In the data rows, 500 means zero.
Here are some numbered points:
[512, 459, 540, 537, 548, 584, 501, 457, 478, 482, 439, 568, 365, 289, 559, 448, 778, 411, 545, 403, 368, 639, 575,
 441, 539, 543, 518, 563, 326, 331, 562, 442] 0
[522, 540, 597, 548, 572, 551, 582, 557, 420, 401, 546, 541, 766, 449, 557, 529, 537, 468, 527, 483, 703, 520, 448,
 445, 576, 526, 585, 558, 471, 738, 575, 405] 1
[498, 174, 379, 420, 397, 319, 499, 479, 438, 509, 504, 405, 461, 495, 479, 614, 473, 246, 337, 048, 432, 867, 590,
 334, 661, 175, 533, 534, 353, 463, 438, 316] 2
[618, 601, 674, 649, 654, 590, 665, 726, 555, 337, 780, 719, 534, 564, 627, 588, 455, 565, 961, 572, 587, 417, 825,
 749, 384, 788, 659, 591, 706, 591, 404, 579] 3
[472, 469, 481, 455, 505, 487, 415, 567, 790, 574, 579, 547, 507, 480, 427, 411, 509, 475, 567, 435, 529, 662, 445,
 485, 508, 558, 409, 350, 496, 455, 595, 463] 4
[514, 485, 476, 494, 493, 459, 124, 754, 642, 953, 738, 388, 428, 433, 221, 489, 589, 744, 529, 418, 436, 712, 634,
 713, 221, 690, 040, 137, 863, 462, 397, 824] 5
[497, 446, 405, 452, 379, 377, 344, 959, 426, 660, 802, 126, 486, 389, 298, 547, 618, 705, 344, 483, 468, 539, 202,
 701, 346, 817, 363, 380, 559, 468, 389, 633] 6
[368, 518, 493, 488, 477, 436, 206, 680, 570, 826, 716, 227, 323, 451, 176, 291, 588, 691, 500, 485, 236, 494, 233,
 601, 426, 659, 200, 301, 710, 371, 327, 579] 7
[616, 595, 740, 621, 771, 738, 958, 207, 873, 230, 042, 430, 729, 779, 746, 575, 309, 763, 344, 685, 610, 226, 551,
 671, 350, 492, 813, 963, 749, 629, 375, 614] 8
[512, 513, 414, 447, 350, 343, 553, 462, 417, 469, 390, 403, 473, 739, 516, 671, 129, 318, 452, 871, 490, 327, 525,
 527, 487, 045, 552, 523, 432, 407, 737, 500] 9
[471, 425, 454, 426, 506, 520, 494, 464, 334, 525, 500, 447, 567, 713, 518, 475, 315, 203, 303, 698, 550, 270, 395,
 359, 719, 496, 461, 437, 395, 547, 508, 329] 10
[403, 501, 552, 575, 520, 537, 580, 435, 277, 379, 396, 514, 612, 440, 641, 308, 592, 506, 506, 362, 643, 586, 494,
 502, 500, 477, 598, 613, 513, 763, 677, 521] 11
[455, 462, 568, 538, 525, 515, 564, 572, 284, 388, 591, 496, 568, 417, 599, 955, 607, 550, 377, 386, 553, 650, 462,
 504, 458, 625, 569, 515, 451, 560, 612, 569] 12
[454, 355, 308, 306, 241, 244, 362, 651, 371, 637, 656, 778, 350, 294, 383, 405, 651, 518, 604, 194, 343, 738, 184,
 579, 443, 671, 415, 427, 485, 520, 048, 551] 13
[474, 528, 529, 557, 485, 520, 431, 511, 258, 538, 523, 596, 499, 631, 465, 706, 378, 286, 656, 632, 502, 363, 622,
 443, 546, 337, 452, 396, 428, 038, 592, 447] 14
[325, 492, 345, 341, 218, 168, 517, 506, 312, 455, 539, 536, 265, 531, 589, 500, 518, 497, 450, 382, 323, 626, 507,
 441, 524, 575, 526, 519, 336, 511, 614, 482] 15
[534, 568, 540, 584, 562, 553, 514, 442, 447, 469, 401, 498, 221, 256, 547, 460, 709, 365, 043, 227, 130, 960, 478,
 493, 524, 349, 533, 499, 314, 501, 641, 515] 16
[164, 335, 468, 488, 469, 499, 267, 693, 721, 675, 825, 575, 502, 485, 357, 508, 527, 615, 544, 511, 538, 463, 439,
 732, 037, 869, 293, 301, 599, 394, 434, 792] 17
[514, 391, 470, 484, 503, 465, 411, 365, 619, 611, 373, 369, 366, 540, 399, 485, 460, 514, 438, 543, 407, 447, 406,
 562, 415, 457, 373, 281, 540, 376, 137, 540] 18
[387, 397, 248, 266, 268, 295, 358, 598, 206, 764, 555, 464, 255, 277, 257, 417, 703, 660, 445, 417, 179, 586, 428,
 428, 578, 505, 322, 257, 755, 462, 504, 409] 19
[413, 446, 438, 406, 436, 416, 217, 253, 504, 862, 129, 463, 652, 327, 039, 776, 659, 638, 277, 264, 615, 728, 504,
 706, 286, 296, 392, 333, 500, 667, 409, 699] 20
[629, 624, 653, 815, 665, 595, 722, 289, 555, 363, 293, 356, 467, 613, 558, 533, 385, 477, 463, 596, 491, 438, 657,
 659, 376, 462, 554, 522, 455, 435, 452, 670] 21
[424, 511, 485, 470, 470, 459, 529, 438, 596, 420, 401, 490, 314, 041, 596, 182, 822, 493, 447, 464, 284, 562, 467,
 462, 532, 474, 602, 671, 509, 439, 581, 465] 22
[712, 716, 633, 609, 691, 823, 639, 317, 770, 338, 347, 536, 755, 578, 660, 866, 451, 595, 554, 547, 689, 456, 521,
 643, 350, 317, 672, 692, 589, 742, 329, 643] 23
[288, 544, 392, 345, 420, 386, 422, 419, 500, 589, 410, 324, 631, 440, 428, 369, 539, 445, 425, 335, 630, 649, 377,
 501, 501, 501, 400, 450, 516, 614, 581, 537] 24
[358, 446, 467, 512, 512, 482, 380, 378, 832, 608, 429, 689, 441, 461, 379, 604, 493, 581, 626, 533, 468, 451, 563,
 477, 567, 398, 332, 247, 621, 521, 588, 420] 25
[236, 359, 407, 403, 394, 417, 466, 515, 525, 576, 535, 359, 611, 527, 376, 532, 479, 552, 461, 414, 642, 601, 320,
 388, 668, 533, 410, 421, 474, 706, 535, 245] 26
[306, 448, 473, 392, 406, 425, 491, 474, 460, 546, 467, 447, 569, 729, 470, 345, 048, 345, 396, 698, 575, 321, 514,
 262, 678, 128, 489, 492, 300, 553, 454, 364] 27
[403, 472, 200, 213, 188, 281, 520, 400, 305, 482, 434, 473, 345, 503, 494, 746, 517, 329, 319, 499, 417, 527, 460,
 429, 605, 403, 527, 559, 443, 404, 520, 350] 28
[511, 587, 547, 534, 561, 560, 516, 468, 433, 456, 494, 569, 949, 227, 520, 624, 796, 364, 542, 448, 874, 535, 537,
 177, 790, 454, 528, 535, 394, 836, 486, 272] 29
[340, 210, 333, 228, 195, 042, 498, 506, 133, 499, 492, 616, 207, 592, 477, 625, 412, 326, 591, 545, 274, 440, 374,
 241, 736, 517, 498, 555, 277, 455, 478, 044] 30
[503, 355, 288, 373, 340, 346, 539, 451, 415, 461, 446, 557, 451, 571, 525, 632, 458, 425, 575, 529, 433, 486, 437,
 363, 634, 420, 619, 627, 521, 448, 525, 259] 31
[496, 471, 499, 493, 475, 498, 340, 632, 696, 606, 627, 510, 445, 527, 373, 818, 468, 536, 359, 558, 405, 396, 462,
 531, 438, 609, 387, 400, 522, 128, 759, 544] 32
[607, 583, 592, 577, 585, 544, 544, 531, 456, 474, 554, 373, 796, 332, 521, 293, 639, 431, 398, 472, 826, 551, 628,
 477, 567, 576, 514, 465, 134, 648, 615, 441] 33
[971, 969, 790, 668, 822, 962, 735, 223, 657, 292, 231, 424, 718, 853, 639, 549, 294, 555, 267, 821, 626, 287, 381,
 692, 321, 445, 682, 726, 663, 587, 469, 730] 34
[436, 477, 276, 136, 289, 265, 515, 529, 356, 485, 507, 587, 383, 556, 498, 561, 457, 306, 602, 554, 321, 499, 340,
 204, 783, 305, 527, 575, 344, 426, 420, 278] 35
[290, 552, 177, 033, 134, 205, 378, 357, 041, 722, 339, 396, 042, 384, 292, 037, 686, 634, 459, 280, 247, 670, 615,
 585, 480, 411, 176, 226, 636, 531, 271, 515] 36
[469, 439, 387, 462, 419, 429, 300, 670, 541, 704, 684, 424, 655, 358, 341, 400, 627, 563, 397, 565, 720, 268, 600,
 571, 471, 729, 302, 320, 627, 683, 244, 588] 37
[440, 499, 452, 413, 447, 472, 432, 402, 600, 551, 376, 584, 340, 572, 481, 502, 412, 365, 552, 571, 348, 418, 540,
 533, 492, 495, 463, 443, 368, 499, 634, 456] 38
[407, 413, 366, 343, 376, 328, 481, 488, 423, 483, 485, 517, 461, 534, 498, 584, 487, 138, 479, 375, 506, 604, 472,
 279, 597, 395, 501, 521, 289, 491, 466, 331] 39
[508, 518, 449, 467, 434, 500, 487, 537, 606, 510, 526, 956, 354, 692, 469, 726, 285, 382, 763, 670, 387, 339, 284,
 373, 590, 386, 496, 462, 226, 413, 512, 427] 40
[519, 525, 560, 545, 564, 619, 583, 400, 475, 445, 480, 430, 415, 421, 508, 534, 604, 312, 413, 430, 377, 561, 393,
 311, 713, 465, 618, 604, 548, 493, 510, 317] 41
[412, 382, 522, 520, 465, 498, 411, 552, 676, 685, 549, 471, 488, 631, 296, 569, 391, 657, 481, 614, 456, 403, 492,
 433, 562, 533, 261, 278, 618, 167, 550, 438] 42
New points follow, each followed by the numbers of its three nearest points above, looking only along the 5 directions in which the numbered points spread most, nearest first.
[565, 568, 585, 550, 597, 569, 584, 361, 532, 399, 345, 569, 436, 416, 534, 644, 574, 391, 593, 493, 422, 480, 413,
 621, 203, 258, 549, 520, 427, 475, 394, 956] 21 38 41
[230, 392, 441, 406, 433, 441, 245, 278, 590, 717, 281, 541, 274, 438, 340, 427, 551, 559, 559, 427, 374, 599, 563,
 654, 374, 499, 400, 363, 528, 246, 366, 657] 18 25 7
[480, 498, 039, 297, 048, 270, 461, 530, 341, 536, 516, 249, 387, 369, 489, 418, 670, 351, 300, 508, 256, 494, 652,
 320, 628, 343, 469, 514, 313, 323, 438, 227] 28 2 15
[450, 378, 399, 390, 400, 304, 291, 175, 454, 695, 261, 646, 504, 406, 313, 368, 546, 600, 674, 524, 468, 469, 290,
 688, 289, 267, 246, 315, 796, 505, 415, 722] 18 25 20
[542, 544, 597, 632, 617, 616, 633, 585, 537, 382, 592, 377, 465, 491, 620, 431, 496, 567, 375, 416, 443, 589, 399,
 522, 465, 599, 644, 724, 547, 420, 694, 542] 12 0 41
[595, 677, 609, 656, 609, 601, 566, 572, 492, 459, 614, 461, 408, 455, 581, 406, 513, 519, 370, 537, 474, 457, 438,
 541, 479, 613, 568, 552, 463, 496, 669, 478] 12 0 41
[452, 401, 430, 401, 419, 449, 334, 679, 576, 773, 671, 393, 181, 422, 137, 535, 542, 868, 329, 517, 287, 526, 622,
 619, 332, 644, 230, 357, 629, 338, 301, 637] 7 6 5
[577, 651, 564, 605, 631, 667, 532, 541, 549, 447, 514, 617, 534, 347, 553, 569, 626, 440, 695, 401, 540, 577, 425,
 362, 615, 532, 569, 614, 477, 516, 474, 406] 12 1 11
[400, 523, 351, 357, 335, 311, 480, 453, 354, 515, 446, 591, 433, 546, 522, 500, 476, 339, 578, 505, 464, 515, 356,
 463, 549, 601, 503, 530, 251, 258, 565, 480] 31 15 38
[488, 314, 492, 515, 485, 454, 442, 437, 626, 553, 430, 564, 392, 623, 452, 468, 422, 442, 583, 740, 401, 131, 437,
 465, 506, 356, 448, 425, 410, 384, 566, 490] 14 38 25
[652, 627, 629, 605, 614, 651, 674, 663, 530, 251, 713, 665, 482, 590, 785, 489, 407, 789, 607, 579, 464, 464, 299,
 660, 398, 744, 789, 750, 728, 415, 358, 571] 3 21 12
[853, 701, 718, 759, 683, 702, 694, 568, 680, 290, 567, 612, 636, 714, 704, 349, 272, 726, 627, 661, 602, 330, 608,
 485, 508, 583, 700, 818, 647, 591, 623, 467] 23 21 3
[474, 238, 495, 504, 491, 464, 459, 491, 953, 567, 487, 492, 479, 615, 413, 609, 412, 506, 522, 636, 491, 387, 494,
 338, 702, 405, 457, 464, 424, 483, 474, 138] 10 14 38
[464, 386, 514, 524, 513, 552, 350, 325, 333, 693, 361, 483, 588, 496, 203, 676, 482, 827, 519, 133, 613, 760, 483,
 583, 393, 520, 372, 378, 567, 647, 329, 613] 24 20 37
[467, 319, 518, 495, 533, 557, 498, 464, 373, 499, 491, 664, 700, 135, 526, 498, 755, 344, 668, 308, 770, 682, 342,
 308, 612, 447, 491, 478, 388, 652, 464, 386] 33 29 11
[604, 599, 711, 672, 792, 860, 702, 287, 731, 305, 323, 297, 656, 672, 962, 486, 338, 956, 314, 595, 643, 391, 261,
 583, 442, 430, 664, 610, 576, 860, 348, 564] 23 8 34
[531, 554, 572, 558, 554, 558, 600, 620, 396, 463, 624, 472, 866, 461, 573, 357, 569, 482, 491, 284, 764, 784, 498,
 565, 475, 673, 522, 544, 388, 773, 797, 507] 33 1 11
[480, 274, 356, 279, 380, 404, 037, 692, 465, 662, 600, 539, 512, 301, 309, 614, 957, 628, 487, 449, 512, 624, 547,
 515, 501, 546, 140, 045, 950, 295, 626, 521] 6 7 13
[355, 513, 397, 389, 364, 379, 321, 804, 447, 647, 676, 679, 542, 320, 349, 277, 635, 647, 745, 475, 596, 490, 951,
 632, 367, 720, 370, 430, 538, 567, 431, 632] 6 4 37
[383, 337, 477, 529, 445, 478, 472, 387, 580, 532, 392, 656, 380, 662, 456, 573, 310, 399, 629, 686, 365, 198, 691,
 500, 471, 401, 430, 406, 486, 434, 657, 461] 14 38 40
[389, 406, 463, 466, 470, 513, 173, 141, 722, 751, 167, 753, 489, 474, 279, 272, 562, 677, 827, 529, 478, 441, 775,
 944, 344, 232, 304, 386, 606, 529, 471, 675] 18 25 42
[621, 652, 624, 637, 609, 626, 588, 535, 485, 384, 559, 549, 393, 492, 618, 460, 522, 546, 546, 504, 436, 517, 523,
 428, 569, 605, 609, 574, 571, 367, 571, 439] 12 0 41
[449, 461, 399, 419, 437, 354, 477, 513, 522, 558, 499, 464, 603, 569, 447, 640, 447, 427, 527, 584, 588, 398, 533,
 041, 863, 445, 443, 453, 460, 593, 439, 371] 10 26 39
[699, 766, 637, 655, 657, 693, 643, 594, 552, 354, 586, 043, 545, 524, 768, 467, 481, 645, 542, 388, 520, 642, 048,
 527, 494, 579, 680, 668, 668, 337, 701, 590] 21 12 11
[484, 429, 432, 435, 436, 446, 375, 591, 555, 577, 575, 627, 250, 479, 453, 513, 532, 409, 640, 469, 356, 538, 266,
 412, 576, 581, 432, 434, 486, 530, 534, 482] 4 15 38
[542, 579, 575, 679, 546, 486, 594, 619, 345, 402, 598, 414, 556, 442, 594, 317, 543, 530, 471, 477, 566, 499, 399,
 495, 532, 557, 627, 642, 543, 574, 594, 451] 12 11 1
